Rows are one point carried round by a steady rotation, each followed by how many steps it has turned.
The counts run from 0 to 774.
[-10,  20,  -1,   3,   1,  10,  -3,  11,   4,   0,  12,  -2,  -8,   2,   6,
  -9,  -2,   0,   6,  -7,   0, -15,  10,  -3,   3, -10,  -1,  11,  -3,  -8,
   9,   9,  21,  -2,  -6,   4,  -4,   4,  -1,  -3,   2, -13, -10,   0, -28,
  -4,   2,   6,  16, -14,  18,  11,   2,  -3,  11,  10, -10, -12,  -9,  -9,
   5,  14,   9,  14, -12] : 399
[ -5,  12, -11,   1,  10,   7,  10,  10,  -1,  17,   8,   1,   6,  12,  -4,
  -8,  12,   7,   2,   4,  -3,  -2,   9, -10,  14,   3,  -9,   7, -27,  -5,
  -1,   9,   2,  -1,  -2,  -8,   3,   0, -14,  -7,  -6, -11,  -6,  -2, -12,
 -12,  11,  -3,  13,  -4,   4,  12, -11,   1,  19,   7, -17, -19,   3,   6,
   6,  17, -14,   7,  -3] : 586
[ -4,  20,  10,   1,  11,  11,   3,   1,   0,   5,  13,  -3,  -9,  -3,   1,
   0,  10,   6,  -4,  -5,   7, -19,  -2,   3,   4,   6,   7,   4,  -6,   7,
 -13,  15,  14,  -8,  10,  -5, -16, -14,  -6,  -4,   1,  -7, -12,  -8, -14,
  -6,   6,   5,   7,  -7,  13,   0,  -3,  -7,  13,  11, -23,  14,  -3, -16,
   2,  13,   4,   4, -17] : 642
[-12,   0,  -6,   5,   3,  15,   8,  13,   4,   8,  11,  -7,   4,   9,  -8,
  -2,  21,  -2,  -1, -12,  11,  10,  15,   4,  11,  -4, -11,   9, -16,  -2,
   3,  10,  -1,   8,  -6,  -6,  15, -13, -10,  -7,  -8,   3,  -1,  -3,  -8,
  -4,  13, -14,  15,  -2,   3,   0,   5,   7,  20,  12, -22,  -7,   9, -15,
   7,   9,  -3,  11,   7] : 355
[ -2,  10, -11,   9,   7,  19,   2,  -2,  -3,  11,   9,   0,  -2,   3,   2,
 -12,  12,  11,  -5, -11,   8,  -9,  15,   4,  15,   9,   9,  17, -19,   0,
   0,   4,   3,   4, -12,   2,  -8,  -3, -20,  -7,  -3,  14,   4,   4,  -5,
  -2,   5, -11,  13, -10, -18,   3,  -8,  -3,  15,   2, -21,  -2,  10,  -6,
  -4,  15,  -3,   8,  10] : 686
[-13,  11,   1,   6,  -1,  17,  -8,  -1, -11,   1,  10,   0,  -5,  -4,  -1,
  -6,   3,   4,  -3, -14,   3, -22,   3,   6,   4,   0,  11,  22,  -8,   5,
  -4,   2,  16,   0,  -7,  -5, -23, -11,  -5,  -9,   8,  -8,   0,   2, -14,
 -14, -10,   5,  15, -13,  -5,   2,  -5,  -5,  15,  14, -16,   4,  11,  -4,
  -6,  15,   4,   0,  -6] : 274
[ -6,  16,  -2,   1,  18,  20,   6,   1,  -6,  11,   8,   1,   7,   6,   5,
  -6,  13,   8, -10, -10,   2, -16,   0,   3,  14,   6,  -1,   3,  -8, -12,
   4,  15,   6,   1,  -1,  -4, -11,  -2, -16, -10,   2,   7,  -7,   3,   1,
   6,   6,  14,  16, -12,   6,  23,   1,   1,  12,   3,  -9,  -8,  11,  -3,
  -2,  18,   6,  17, -11] : 545
[-12,  12,  10,  -4,  14,  13,   4,   4,   2,   8,  11,  -5,   3,   3,  -4,
   1,  10,   1,   1,  -2,  -3,  -9,  -1,   0,   3,   2,  -1,  10,  -2,   3,
  -2,  19,  10,  -4,   6, -17, -10, -12,   0,  -1,   6, -22,  -9,  -7, -16,
 -14,   2,  10,  17, -12,  12,  12,   2,  -8,  11,  19, -18,  -3,  -4,  -6,
   5,  10,   1,   1, -24] : 6
[-18,  11, -10,  13,   2,  24,  -1,   5,   9,   0,  11,  -2,   1,   1,   6,
 -11,  11,   5,   5, -15,   4, -11,  13,   6,  14,   1,   7,  14,  -6,  -3,
  18,  14,  12,  14, -10,   6,   7,  -6,  -5,   4,   0,   8,  -6,   5,  -8,
   5,   0,   1,  15,  -7,   3,  11,   0,  -8,   4,   9, -15,  -1,   4, -12,
  11,   6,  13,  16, -10] : 529
[  2,  24,   2,   9,  -8,  15,   3,  12,   6,  -1,  14,  -3, -12,   1,   2,
  -2,  -5,   7,   3,  -9,  10, -11,   8,   1,   4,   0,  14,  15, -13,  -5,
  -6,   3,  20,   8, -14,   3,  -6,  -3, -13,  -9,  -5,   4,   1,  -9, -29,
  -7,  10, -12,  17, -14,  -8,  -3,   9, -10,   5,   1,  -9,  -1,  -4,  -8,
   0,   4,   1,  12,   2] : 65
[ -3,  17,   4,   7,  -2,  23,   5,   8,  -4,   0,   5,   3,   3,   3,  -5,
   1,   7,  11,  -2,  -3,  -1, -20,   1,   5,  15,  12,  10,  12,  -9,   0,
  -6,   9,  10,  18,   1, -14, -19, -11,  -6, -18,   4,   7, -13,   4,  -7,
  -6,  -3,  10,  14,  -3,  -2,  15,   4, -10,   5,   3, -13,  10,  12,  -4,
   6,   8,   2,   2, -11] : 306
[ -6,  10,  -5,  13,   3,  19,   2,   6,  10,  -3,  10,  -6,  -5,   0,   3,
 -10,  10,   5,   2,  -7,  14, -12,  22,   8,   4,   2,   9,  13,  -4,  13,
   0,  13,  14,   3,  -4,   6,  -3,  -7,  -8,  -1,   0,  11,   4,  -3, -21,
  -2,   0, -13,  10, -14,  -3,  -4,   4, -10,  12,   4, -23,   5,  -8, -16,
  -1,   4,   8,   9,   6] : 660
[-11,  18,   8,   4,   3,   6,  -2,   3,   3,   4,  12,  -9, -13,  -4,   3,
  -1,   7,   6,   3,  -6,   3, -14,   0,  -3,   2,   2,  10,  12,  -4,   7,
  -8,   9,  20,   4,   3,  -8, -10, -11,  -1,  -1,   1, -11, -14,  -6, -22,
 -12,   1,   7,  11,  -2,  10,   2,  -5, -12,   8,  17, -23,  13,  -3, -16,
   9,   9,   6,   2, -20] : 637
[-13,  13,   6,   5,   9,  23,  -2,   1,   0,   7,   8,  -1,  -1,   6,   1,
  -4,  11,   7,  -4, -17,   1, -18,   0,   2,  16,   7,   1,   8,   0,  -9,
   7,   9,  10,   8,  -3,  -4, -11,   0,  -6, -10,   7,   7, -12,   9,  -7,
   4,   1,  20,  19, -11,   4,  23,   1,  -4,  10,   7,  -9,  -2,  14, -14,
   7,  11,   9,  11, -14] : 540
[ -2,  15,  -1,   8,  -4,  16,  -1,   3, -13,   2,  10,   2,  -5,   1,  -2,
 -11,   3,   4,  -6,  -3,   1, -27,   3,   3,   5,  -2,   2,  11, -12,   6,
  -9,   3,  13,  -1,   0,  -1, -27, -10,  -6, -15,   4,  -2, -11,   4, -12,
  -8,  -7,   9,   8,  -7,  11,   2,  -9,   2,  21,   8, -17,   9,   8, -10,
  -8,  21,   3,  -3,  -2] : 277
[ -1,  12,  10,  -1,  10,   3,   3,   4,  -8,  17,  14,  -8, -11,  -3,  -1,
  -5,   4,   2, -11, -10,   8,  -7,  -3,   1,  -1,  -7,  -5,  11,  -9,  -5,
 -18,   7,  13, -13, -13,  -5, -15,  -7,  -7,  -7,   1, -14,  -8,  -9, -20,
 -14,   8,   1,  16, -17,   5,   0,  -4,   4,  16,  16, -12,   1,   2, -14,
  -9,  11,   2,   7,  -6] : 242
[  2,  17,   0,  10,  -9,  18,   2,  18,   0,   2,   8,   0,  -1,   1,  -4,
  -9,   0,   1,   1, -11,   3, -10,  11,  10,   8,  -3,  -2,  17, -14,  -9,
  -3,   3,  15,  15, -20,   0, -14,  -3,  -8, -17,  -1,  13,  -5,  -1, -24,
  -7,   6,  -3,  21, -12,  -3,   6,  16,   4,   8,   2,  -2,   2,  10,  -5,
   0,   4,  -1,  13,   7] : 700
[-10,   9,  10,   7,  -2,  11,   2,   1,   2,   0,  14, -10, -14,  -2,  -1,
   7,   7,   1,  -5,  -8,   7, -16,   4,   0,  -1,  -4,   8,  12,   2,   7,
 -11,   8,  16,   2,   3, -11, -11, -16,   1,  -9,   3,  -6,  -6,  -6, -20,
 -14,   2,  -1,  13, -10,   7,  -6,   6, -12,  14,  16, -23,  11,   1, -18,
  -2,  11,   9,   2, -11] : 639
[-12,  11,   4,  11,  -9,  20,  -6,  12,   2,  -6,  14,  -2,  -5,  -7,  -3,
   4,   6,  -3,   0, -17,   9,  -5,   1,  14,   9,  -9,   3,  17,  -8,   1,
  -1,   5,  13,  13,  -8,  -3,  -9, -18,   1, -10,  -1,   2, -10,  -3, -15,
 -10,   1,  -2,  16,  -7,   7,  -8,   9,   2,  10,  17, -13,  14,   8, -21,
   4,   5,   9,   8,  -1] : 502
[ -1,  14, -12,   8,   4,  15,  11,   5,  -7,  13,   5,  -7,  -8,   5,   1,
 -13,   7,  10,   3,  -1,  11,  -8,   3,  -2,   7,   4,   0,  16, -30,  -7,
 -10,   3,   9,  13, -17,  10,   2,  -4, -15,  -4, -11,   6, -12,   3,  -7,
  -4,   9, -11,  11,   1,  -3,   9, -15,  -3,  10,   0, -19,   8,   8,  -8,
   4,   7,  -3,  10,   0] : 88
[-13,  16,   9,  -1,  13,   6,   5,   7,   0,   9,  14,  -6,  -2,   4,  -2,
   1,  10,   4,  -3,  -4,  -5, -12,   0,  -3,   5,   2,  -2,   7,  -2,   1,
  -6,  17,  11,  -5,   2, -15, -11, -11,   1,  -1,   0, -23, -15,  -8, -15,
 -14,   0,  13,  12,  -7,  19,  10,   3,  -4,  12,  18, -17,  -5,  -2,  -5,
   6,  14,   4,   2, -20] : 7
[ -3,   5,  -6,   4,  10,   7,  14,   3,   4,  14,  14, -14,  -7,   7,   1,
  -7,   8,   4,   3,  -3,  15,   5,  10,  -6,  -2,  -1,  -1,  14, -14,  -3,
  -8,  12,   7,  -1, -13,   1,  13,  -8, -20,   2,  -9,  -6,   3,  -7, -19,
 -12,  15, -22,  15, -13,  -1,   3,   1,  -6,  16,   6, -22, -10,  -3,  -6,
   1,   8,   1,  15,  -3] : 223
[  1,   9,   5,   0,  11,   7,  13,   2,  -4,  16,  16, -10,  -8,  10,  -1,
   9,   6,   2, -14,   0,  10,  -4,   1,  -7,   0,  -1,  -4,   5,  -7, -11,
 -15,  11,   7,  -1,  -1, -10,   0,  -8, -18, -16,  -5,  -6,  -2, -10, -17,
 -10,  19,  -8,  16, -11,   4,   4,   7,  -1,  18,   5, -13,  -8,   5, -12,
  -3,  13,   4,  14,  -7] : 212
[ -2,   9,   8,  -3,   1,  16,   7,  11,  -3,   7,  10,  -1,   4,  11,  -3,
   1,   5,  -1,  -6,  -2,  -2,  -8,  11,  -4,   5,   2, -10,  10,  -5,  -9,
  -3,   9,   9,   4, -10, -18, -11,  -3,  -6, -20,   6,  -3,  -3,  -1, -20,
 -10,   6,   8,  22, -19,   4,  18,  19,   4,  12,  10,  -3, -19,  10,   2,
  -4,  12,  -2,   8,  -2] : 573
[ -2,  15,  -9,  11,  -7,  18,   4,  12,   0,   5,  11,  -2,  -3,  -1,   0,
 -13,   3,   6,   1, -11,   6,  -5,  18,   4,  14,  -1,   4,  19, -15,  -7,
   3,  -1,  12,  17, -25,   4,  -7,  -1,  -7,  -8,  -9,  14,   2,   2, -21,
  -3,   6,  -8,  18,  -9,  -9,   5,   4,  -1,   8,   0, -10,  -4,   3,  -2,
  -1,   5,   0,   9,  14] : 695
[ -6,  21,   8,   5,   2,  11,  -3,  10,  19,   1,  11,  -1,  -7,   4,   1,
  -9,  10,   5,   7,  -9,  -1, -12,  17,   1,   8,   4,   7,   5,  -3,  10,
   3,  11,  22,  -3,  13,  -5,  -7,   2,   0,  -2,   4,  -4,  -5,  -4, -28,
  -5,  -1,   3,  12,  -9,   5,   1,   4, -10,   9,  11, -21,   0, -13, -13,
  10,  10,  -3,  -2, -10] : 32
[ -4,  17,  -8,   7,  13,  10,   7,   1,  -3,   8,  16,  -5,  -8,  -1,   7,
 -11,  14,  10,  -7,  -3,   9, -18,  16,   0,   8,   5,   5,   2, -10,   8,
  -8,  17,  11,  -8,  -1,  10,  -9,  -7, -11,   2,  -8,   2,  -4,  -7, -11,
   3,   5,  -6,   2,  -4,  10,  -4,  -9,  -6,  19,   2, -27,   6, -10, -13,
  -3,  11,   9,   6,   2] : 653
[ -1,  11, -12,  13,  -1,  12,  13,   7,  -8,   8,   5,  -9, -11,   5,   0,
 -14,   7,   6,   0,   2,   8,  -7,   9,  -1,   6,  -1,  -3,  16, -23,  -5,
 -12,   3,   4,  13, -19,   9,   2,  -7, -13, -10, -11,   9, -14,   6, -13,
  -3,  10, -12,   8,   2,   3,   6, -11,  -1,  10,   1, -21,   9,   7,  -9,
  -1,   6,  -1,  14,   3] : 89
[  3,  20,  -8,  12,  -5,  13,   5,  19,   0,   8,  13,  -3,  -4,   0,   0,
 -15,   2,  10,   2, -13,   0,  -8,  17,   3,  15,   2,  -1,  13, -20, -10,
  -1,   3,  12,  12, -25,   8,  -6,   1, -10,  -6, -10,  16,  -6,   1, -20,
   2,   6,  -5,  12,  -8,  -6,   4,   1,   2,   6,   1, -10,  -4,   0,  -1,
   1,   7,  -2,  12,  11] : 694
[ -6,  21,  -7,  11,  -4,  17,   2,  19,   2,   0,  12,   3,  -4,  -6,  -8,
 -12,   8,   1,  11, -13,   6,  -2,   8,  14,  13,  -4,   2,   7, -23,   2,
   1,  11,  11,  12,  -9,   8,  -4, -15,  -3,   1, -11,  -1, -17,  -7, -15,
  -3,   6,  -6,   6,   4,  11,  -5,   1,   6,  11,   7, -17,  14,  -5, -16,
   9,   4,  -3,  10,  -2] : 495
[-14,  22,  -6,   3,  -2,  20,  -1,  16,   9,  -1,  15,   7,   7,   2,  -2,
  -1,   3,   5,  10,  -9, -11,  -7,  13,   1,  19,   4,   5,   8, -12,  -3,
  17,  15,  12,   9,   3,  -7,  -4,  -2,  -1,  -3,  -3,  -4,  -8,  -1, -18,
  -2,   1,  10,  15,  -2,  10,  11,   7,  -4,   9,   9, -14, -15,  -7,   3,
  15,  12,   1,   7,  -8] : 164
[ -8,  11, -14,   7,   4,  15,  10,   8,  -1,  10,  11,  -5,   1,  12,   3,
 -10,  10,   8,  -4,  -3,  -3,  -8,  26,  -5,  17,   2,  -8,   8, -11,  -9,
   8,   8,   7,   8, -16,   1,   3,   4, -10,  -5,  -9,   6,  -5,   1, -15,
   2,   6,  -1,  13,  -7,   6,  14,   3,   1,  11,   4, -12, -25,   1,   2,
   2,  11,   8,  16,   7] : 557
[ -7,  19,  -3,   1,   0,   8,   8,  17,   9,   8,  10,  -3,  -3,   7,  -6,
  -9,   2,   5,  18,   5,  -6,   2,   8,  -8,   8,   0,  -2,  13, -23,  -4,
   0,  11,  14,   8,  -5,  -9,   6,   0,  -3,  -4,  -8, -19, -11,  -4, -26,
 -16,   6,  -6,  19,   0,   6,  11,  -4,  -2,   6,   9, -11, -14,  -5,   4,
  14,   8, -15,   5, -10] : 596
[ -6,  12,   6,   5,  -7,  21,  -1,   8,  -6,   7,   7,  -2,   2,   1,  -5,
  -1,  -1,   6,  -4, -16,   5,  -7,  -3,   7,   9,   1,   2,  20, -16, -13,
  -4,  -2,   9,  16, -17, -10, -13,  -7, -11, -20,   3,   6,  -5,   3, -12,
 -11,   3,   4,  24, -11, -13,  11,   4,   1,   7,   8,  -5,   0,  23,  -5,
  -2,  11,   0,   7,  -1] : 706
[  4,  24, -10,   6,   3,  20,   4,  12,   1,   9,   9,   6,   3,   4,  -1,
 -21,   7,  11,   8, -11,   6,  -2,  17,  10,  15,   6,   3,  11, -24,  -2,
   3,   9,  13,   8, -15,   8,  -5,   1, -17,  -5,  -5,  14,  -1,   0, -13,
   0,   9,  -8,  13,  -9,  -8,   8,  -2,  -3,   7,  -6, -13,   0,  -1,  -1,
   3,   5, -10,  11,   6] : 692
[  3,  18,   2,   5,  -7,  23,   1,  15,   2,   2,   7,   4,   3,  -1,  -6,
  -9,  -1,   1,   6, -14,   2,  -3,   4,  15,   5,   0,   1,  19, -14,  -8,
   0,   6,  17,  11, -19,  -4, -11,  -5,  -9, -16,   4,   7,  -3,  -1, -17,
  -6,   7,  -3,  22, -18,  -9,   9,  15,   1,   4,   2,   0,   3,  12,   0,
  -1,   4,  -6,  11,   2] : 701
[-15,  11,   4,   6,   6,  22,  -2,  -1,  -1,   5,  10,  -4,   2,   1,   1,
  -1,  10,   7,  -5, -18,   1, -14,   1,   6,  13,   5,   6,  11,   3, -10,
  12,   9,  10,  13,  -7,  -3,  -8,  -2,  -7,  -9,  10,   6,  -5,   4,  -6,
   4,   1,  14,  22, -15,  -1,  20,   4,  -5,   6,  12,  -9,  -4,  15, -10,
   5,  11,  14,  14, -14] : 539
